The rows of A fall into a few groups, which share some directions, and each row is roughly a mix of its group's hidden directions.
A, 131 rows:
[[  5  41   7  28 -28 -20   8 -32  -2  39   1  33]
 [  0 -15  -7 -47  15  31  12  11 -12 -43  38  11]
 [ 16  38  -5  21 -30 -13 -10 -29  21  52 -10   9]
 [-43 -15 -17  43  19 -23   4  22  -8  13 -30 -26]
 [ 11  24  29  52  12  31  10 -29   0  31   7  10]
 [-22 -41 -10 -44  35   7  16  38  -5 -13   1 -11]
 [-16 -17 -58 -14 -12  -3  -4  -2  26 -21   5 -44]
 [  2  14   7  42  36  48  -4   0 -11  19   2  37]
 [-10  -1 -33 -45  13  36   0  37 -13   4 -16 -30]
 [-43  20 -25  10  33  35  12   9 -43  -2  -6 -12]
 [-34   1 -16 -22  33  18   7  51 -28  20   9 -17]
 [-19  37  13  21 -17   7 -23  -7 -26  59  -4   5]
 [-43 -53  26 -17   2  -7 -12   4  -2 -39   3  11]
 [ -3  44 -14   7 -40  -1 -24 -19  -8  52  -2  -3]
 [ 26   7 -40  14  39  30  25   9  11 -35  18 -10]
 [ 44   8  13 -10 -30 -36  14  -8  47   1 -16 -15]
 [ 14   9  27 -26 -50 -41  -5 -16  32   3  -5  13]
 [ -4  -4  17  76   9  27  13  15   6  10   2  -6]
 [ 19 -29  17 -69   3 -30  -5   0  13  -9   0   9]
 [  7   4  47  -7  -8  16   0   1 -32  -4  28  55]
 [ 18  -8 -41  26  39  38  10 -11 -14 -35  10  -4]
 [  3   8 -20  49  22 -20   3 -45  -9   1 -41   3]
 [ -5 -30   5 -19  39  13 -27 -14   9 -48  29 -16]
 [ 45   7  46   2  25  -4  -8 -14  20  30   4  32]
 [ 17   4 -17  55  -9  16  -3 -32  38   7 -16 -27]
 [-10 -40   8 -15   0 -45   3   1  14  18 -48  26]
 [-40 -14  26  24  33  34 -12  13 -36 -17  15   5]
 [-17   8  15  42 -37  25  11  14  -1  49   6  20]
 [ -6   2  16  29 -20   9   9   9   3  56 -20  47]
 [ 27 -17  38 -13   5   2  15  -4  48 -47  12   1]
 [  1 -28 -41  30  20 -43   9 -21  -3 -27 -24   0]
 [ -1  13  27 -18 -21 -21  -9 -18 -19  49 -11  46]
 [-18 -44  13  22  31  11   4  17  -2 -50  -2 -26]
 [ -8  11  27 -10  11 -45 -51 -33   8  19  11   5]
 [-11   0 -25 -20  -5 -36 -30 -51  -1  -1 -30  24]
 [ 13  49 -17  20 -29  21 -15  -9  20  26   7 -39]
 [ -8 -28 -10 -41  27  38   9  38  -8 -23  20  -8]
 [-25 -14  23  -2  -3 -11  25  33 -33  28 -21  45]
 [ 23  15 -16  -8 -63 -36  -4  -2  30   2 -11  -6]
 [-17   0  36  48  25   7  14  30 -33  13   3  24]
 [-38 -11 -48  16  -1  30   8  40 -10 -14  -8 -19]
 [ -9 -11  19   4  11 -36  -3  11 -32 -65   7  -5]
 [  7  19 -21  68  20  25  -1 -11  -8  20 -10 -16]
 [ -6  10  13  17 -17  39 -26  -3   9 -24  15 -59]
 [ 28  -9  -5 -50   3 -47 -20 -29   5  -7 -18  15]
 [-37 -14  12 -11  49  14  -9  23 -37 -25  20   0]
 [ -6   9  -9   5  48  50 -26 -25   2 -11  30 -11]
 [ 54  34  10 -39 -25 -15  28  12   5  -1   2   3]
 [-33 -31  49  35   3   3 -14   1  11 -37   1 -11]
 [  2 -54  -8  -5  27   3  -8  47  11 -28  15 -18]
 [ -4  17  55 -25 -34 -34 -17   5   1  27   0  12]
 [-14  16   9   7  57   7  10  29 -50   4   0  15]
 [ 13 -16  -8 -16 -14 -50  -6 -40  13 -26 -38 -12]
 [-24  15  21  55   8  37  17  25 -16  17  16   3]
 [ 16   1   1 -21 -57  -3   4  36  33  31   7 -11]
 [  2  18 -21 -52 -48  12  -2 -29  -7  -9  23  -4]
 [ 22 -15  16 -67 -15 -11  10  19   2   8   1  33]
 [ -8  10   9  22  -9 -21 -12 -18 -44  47 -22  33]
 [-24 -40  49  27  15   9  -9  -7  11 -39   2   5]
 [-11 -27  42 -51   0 -16  -9  18  -9 -38   0  -9]
 [-35  -2  17  13 -47   3 -45 -37  -2  10   0   3]
 [  3  12  10  49  18  23 -31 -21  29  22  35  -4]
 [ -4  31  30  35   8  51  10  14 -15  31   7  12]
 [ 21  46 -35 -15  -8   7   1 -14 -23  43   8  28]
 [ -4  39 -13 -27  13  18 -16 -46 -26  31  14  17]
 [  5 -38  15 -41  13  15   7  35  -3 -44  22   1]
 [ 18  26  10 -37  -9 -38 -27 -36   2  35  11   7]
 [ 45  17 -31   3  11  29  -1  -2  51  10  -6 -23]
 [ 25  33  -2 -63  -5  22  -2 -12 -14  21  -8  23]
 [ -1  17 -28  34   0  49  15   9   9  17  46   8]
 [ -8   1   5  29   3  54  18  41 -10  24   6  30]
 [ 25  -8 -46 -21  29 -26  39  14   3  10 -12  27]
 [ 35  28  28   3 -54 -12  -2 -19  11  14  16  25]
 [ 16 -22   0 -49 -20 -21   7 -14  22 -40   7 -34]
 [  0  10  16 -44 -32  -8  13  -1 -24  32  -1  48]
 [-30 -38  -4  39  15  10   1  41  16  -4   1 -37]
 [ -4 -33 -36  39  -2 -14 -10 -36 -13  17 -38   5]
 [-16  23 -31  -2   2  32  -1   8 -19  48 -14  42]
 [ 22  11  17  23 -29 -42 -11 -45  30   9 -12 -10]
 [-48   0 -10  14  26 -14   8  22 -35  42 -23   1]
 [ 16  27  44  -1  -1  -9  17  25  45  36  -3 -14]
 [ 11  21 -23  -4 -55 -21 -19 -26  22  29 -13 -18]
 [ 23 -18   5  17 -17  24  10  -7  33 -54  16 -32]
 [ 17  17   3 -13 -61 -38 -21 -29  -7   7 -12   1]
 [-11  29  11 -26  17  20  -1  33 -55  24  17   3]
 [ 28   7  22   1 -43 -35 -16 -21  38  27 -13   0]
 [ 35  22   0 -20   0  55  14  18  16  30  25   7]
 [ 10 -22  26  45   8  10  10  23   2 -20 -22  51]
 [-11  -2   3 -21 -51 -52  -4 -35  -3   0 -17   7]
 [ -8  21 -27 -39 -38 -29   4 -16  -2  13 -40 -18]
 [ 14   5  16 -54 -15  -3   6 -28 -20   0  -2  51]
 [  2  14  42   6 -55 -16   6 -33  -5  22  21   9]
 [ 11  14 -28 -57 -41 -10  13  16   0  20 -24  -4]
 [ -5  39 -35  10   5  57   8 -29   0   9  16  -7]
 [  2  13 -11 -52 -26 -27   5  14  18  48 -10  -1]
 [-22  26 -16  21   0  52 -28  -8 -26  25  14 -23]
 [  8  30 -26   3 -34 -11   8 -36  21  43 -28  -6]
 [-25 -20   3  -7  39  31  -5   7 -58   7   4  20]
 [ -9  32  42  30 -24  31   6  12   2  33  27  12]
 [ 21  -8  -9  33  -7  -7   3 -20  48 -26 -12 -47]
 [ 53  -9  10  14 -11 -26  18 -21  39 -29 -16  -8]
 [ 57   2 -41  -2  29  -4  37   1   6  -9 -11  -2]
 [ 33  34   2  29  12  14  10  11  20  54 -16  16]
 [ 32 -29  21   8   5  -2 -32  32  39  25 -17 -25]
 [ -5   9 -28   7  34  46   3  13 -20 -40  32  -9]
 [-11 -33 -35 -33  37 -11  28  39  -3 -10  -5  -4]
 [-21  11  19  26  19  20   8  37  38 -26  23 -32]
 [  9  17  -8 -31 -16 -36 -15 -15  -1  29 -56 -12]
 [ 34 -28  32 -15   0 -21  20  -6  42 -40  -6   3]
 [ -9  -4  30  30 -22 -28 -16 -35 -12  20 -18  44]
 [ -9 -19 -31  18 -24  16  21 -14  30 -45  25 -27]
 [ 13   2  52  -7  32  -4  -3  -9 -25  17   8  50]
 [ 10  30  19  17  42  35  16  12  -7  44   8  18]
 [ 23   1  -2 -42 -42 -39  -6 -27  24  -3 -22  -4]
 [-31  12 -14 -39  38  26  -7  16 -43  -2 -14 -13]
 [ 22 -25  11  -1 -43 -45 -10  -3  46  -4  -2 -12]
 [ 16 -29  17  28  35 -50 -33  -5   9   8  -7  14]
 [-46 -17 -15 -23  19 -10  -9  -6 -17 -45  -4 -37]
 [  5 -11  12 -38 -43 -29 -18 -35 -11   7 -10  34]
 [ -7  -2 -11 -41  52  24  -5  17 -35 -20  12  16]
 [ -7 -26  44  33  -5 -49  -1   1   6  14 -24  21]
 [-23 -32 -33  -3  45  13  13  15 -28 -31   9  22]
 [-14   1 -10  61 -25  -7   5 -22  26  23 -28 -19]
 [ 16  19  17 -41 -25 -34 -12  -2  -3  36 -39   7]
 [-19 -13  -6 -33  49  22  -7  41 -29   4  17   9]
 [-14  -5  -4  19  47  43   9  46 -15   0  16 -14]
 [-33  -4 -27 -28  17 -31  22  54  -7  -1   5   8]
 [-28  11 -26  23  29  55   1   6 -28  13  -2  23]
 [ 26  18 -25  49 -15 -14   8 -28  19  34  -1  25]
 [ 31  17 -15 -28 -25  -9   6   3  40  33 -14 -39]
 [ 17 -20  -1   8  59  30  -9  39 -16  10   9  18]]

One row of each group comes first, with its name. Which group is each row after those in?
[ 29 -43   5  41   3 -21 -14   7  42  -6 -15 -19] : M
[-25  17 -30  10  -7  57   8  33 -26  10  17   9] : E
[ 11 -18  64  10  -8 -16  -3 -27  11 -14  -6  36] : Q

[ 36  27   2 -51 -38 -25  -3  -7 -25   8   0   5] : Q
[-28 -49   4  34  22  25 -18 -13 -19 -25 -12 -19] : Q
[ 19  -9  15 -25 -54 -25   9   5  33  36  -7   9] : E
[ 32 -25 -28  -8  13 -35  35   9  40 -13 -22  -6] : Q
[ 24 -40  30 -19  31  14  10  39  18  -5  -3  30] : E
[ 30   0  22 -18  -9 -28   5 -53  26  19 -27  18] : E
[ 17   6  39  15 -37 -33 -13 -34   2  24 -23  21] : Q
[-15   1 -23  31  38  -6  13 -27 -28 -22  29  35] : M
[ 18  19 -54 -24   2  36 -13 -21  20 -23   7 -20] : E
[  0   0  21  41 -18 -16   6   5  21  58 -24  18] : E
[-11  -5 -24  -8  20  44   6  39  -9 -29  29 -33] : E
